(in the rows, 128 means zero)
X: 3 groups of rows, each row roughly a mix of its group's hidden directions:
X (99 x 10):
[[120 107 163 149 143 164 141 117 172 131]
 [142 116 170 113 100 160 121 164 133 109]
 [114 133  84 127 161  99 128  85 123 132]
 [135 137 136 164 145  77 153 153 111 128]
 [160 123 130  72 127 137 150 123 113 157]
 [133 131 145 151 150 104 161 102  92  96]
 [117 121 126 113 125 189 106 102 148 142]
 [ 89 101 142 163 115 145 119 139 134 167]
 [136 125 148  70 132 135 159 121 113 156]
 [166 139 140 126 128 106 154 168  94 110]
 [135 153 158 146 149 118 176 103 133 104]
 [124 141 108 182 101 121 114 153 144 104]
 [108 128 145 129 121  68 165 135 122 116]
 [141 130  95  95 118 105 114 139  77 125]
 [128 143 110  90 139 108 128 134  82  93]
 [103 119 105 119 159 152 116  77 145 122]
 [120 100 110 126 108 147 105 147 152 179]
 [137 121 116 106  83 151  93 145 117 161]
 [154 151 115 117 118  81 114 149  97 151]
 [ 95 131 124 186 131 115 101 133 133 105]
 [164 147  98 126 114  83 106 130 104 125]
 [150 121 156 119 152 139 139 103 104  77]
 [116 115 119 136 131 167 133  82 171 126]
 [160 135 136  92 105 126 124 168  93 114]
 [134 138 144 162 157  81 156 143 110 120]
 [141 133 144  62 118 129 153 118 126 146]
 [147 134 155 115  90 111 143 175 105 132]
 [100 132 120 176 128 119  95 128 140  90]
 [106 112  99 125 109 126  95 159 134 172]
 [ 87 122 119 178 136 114 108 136 130  98]
 [141 136 147 108 111 137 139 174  83 143]
 [120 148 141 152 143 125 161  95 134  80]
 [110 119 105 112 118 181 113  98 149 147]
 [136 135 147 165 147  92 166 154 112 123]
 [ 97 115  97 150 156 139 129  95 163 119]
 [110 141 126 193 119 139 125 159 132 120]
 [133 174 103  91  95 115 126 147 119 137]
 [121 136 150 153 151  67 126 140 120 112]
 [ 87  98 137 128 137 177 147 122 147 129]
 [160 119 134  64 119 135 147 123 129 139]
 [103 133  83 124 169 115 133  95 115 119]
 [ 98 138 121 183 130 115 107 126 152 102]
 [117 142  84 122 158 109 121  82 118 124]
 [108 125 111 150 159 121 127  73 154 132]
 [121 121 130  93  99 173 104 103 146 141]
 [149 161 168 141 155  98 149 121 121 106]
 [131 146 161 149 153 118 173 104 134 103]
 [133 109 171 113 110 150  94 151 112 100]
 [146 165 109 110  95 103 115 131  88 118]
 [112 123 124 176 143 154  97 146 112  98]
 [125 148 165 131 158 127 171 111 127  95]
 [124 107 179 120 109 148 123 169 108 122]
 [109 122 112  93 132 162  97  85 134 133]
 [139 132 126  95 109 158  89  92 129 152]
 [113 162  91 138 140 109 117  83 144 116]
 [109 139  80 133 152  97 138  92 141 126]
 [161 146  96 104 109  98  94 139 108 125]
 [138 153  70 133 147 117 141  98 122 143]
 [164 156 113 121 119  80 104 137 103 124]
 [154 162 117 144  87  96 115 122 102 138]
 [160 126  98 143 140  74 106 130 115 129]
 [143 127 127 135 129 148 145 194 104 119]
 [103 131 112 190 134 135 122 153 127 107]
 [174 128  96 133 103 103 111 107 100 122]
 [115 120  97 117 123 166 104  88 155 142]
 [ 96 125 133 131 147 137 118  68 147 147]
 [167 153 116 151 111  87 100 119 117 116]
 [156 131 143 102 114 119 149 171  97 102]
 [119 127 118 117  91 135 101 156 122 179]
 [114 118 117 103 108 166  92 100 160 130]
 [157 136 147  81 116 141 158 125 132 162]
 [147 140 121 103 107 118 145 166  80 144]
 [114 137  83 144 159 102 117  88 124 127]
 [144 134 145  93 113 104 133 165  91 105]
 [111  98 156 141 140 170 136 125 167 146]
 [ 96 131 129 177 124 121 102 136 145  90]
 [122  96 179 134 119 146 103 158 120 110]
 [112 165 152 152 129 124 165 105 124  93]
 [ 95 118 124 162 151 148 141  96 165 136]
 [ 90 121 120 140 141 136 113  79 156 152]
 [108 121 119 100 116 179 110  96 143 146]
 [110 124 128 186 110 117 110 156 143 106]
 [124 120 121 115 117 138  96 162 162 173]
 [139 124 112  89 103 116 136 168 108  94]
 [145 181 128  91 121 108 135 136 109 106]
 [145  93 160 131 117 156 112 172 113 116]
 [149 178 115 134 111  87 116 125 119 105]
 [131 122 139  93 118 174  93  99 144 125]
 [ 92 106 139 126 151 164 132 138 173 133]
 [150  92 168 124 106 142 114 159 151 115]
 [159 130 138  78 130 146 149 122 106 161]
 [121 126  97 142 166 137 109  77 144 126]
 [157 137 145  98 112 110 141 162  87 113]
 [117 141 132 187 112 139 114 152 153 108]
 [150 119 163 113  94 154 135 172 121 129]
 [ 99 141 103 125 163 102 130  79 131 133]
 [117 129 116 136 157  81 155 149 104 100]
 [ 94 115 117 172 140  96  99 122 121 106]
 [152 143 105 108 139  79 137 136  89 130]]
one row of each group, then the others: which group is each in?
[101 116 139 135 130 165 118  89 171 132] : G
[107 156  99 113 126  89 142 143  87 126] : D
[128 149  85 115 158 118 143  91 106 149] : P

[137 140 123 149 164  79 140 140  94 122] : G
[150 111 153  79 125 136 155 136 112 159] : P
[147 103 169 133 128 173 113 159 127 121] : P
[153 134 136 171 141  93 136 167 129 108] : G
[145 148 147 152 131 129 161  86 135  90] : D
[ 87 142 120 184 130 118 117 141 124 108] : P
[135 146 168 132 163 114 167 118 113 102] : D
[147 135 148 171 129  95 142 173 123 128] : G
[126 121 120 197 123 125 116 150 147 126] : P
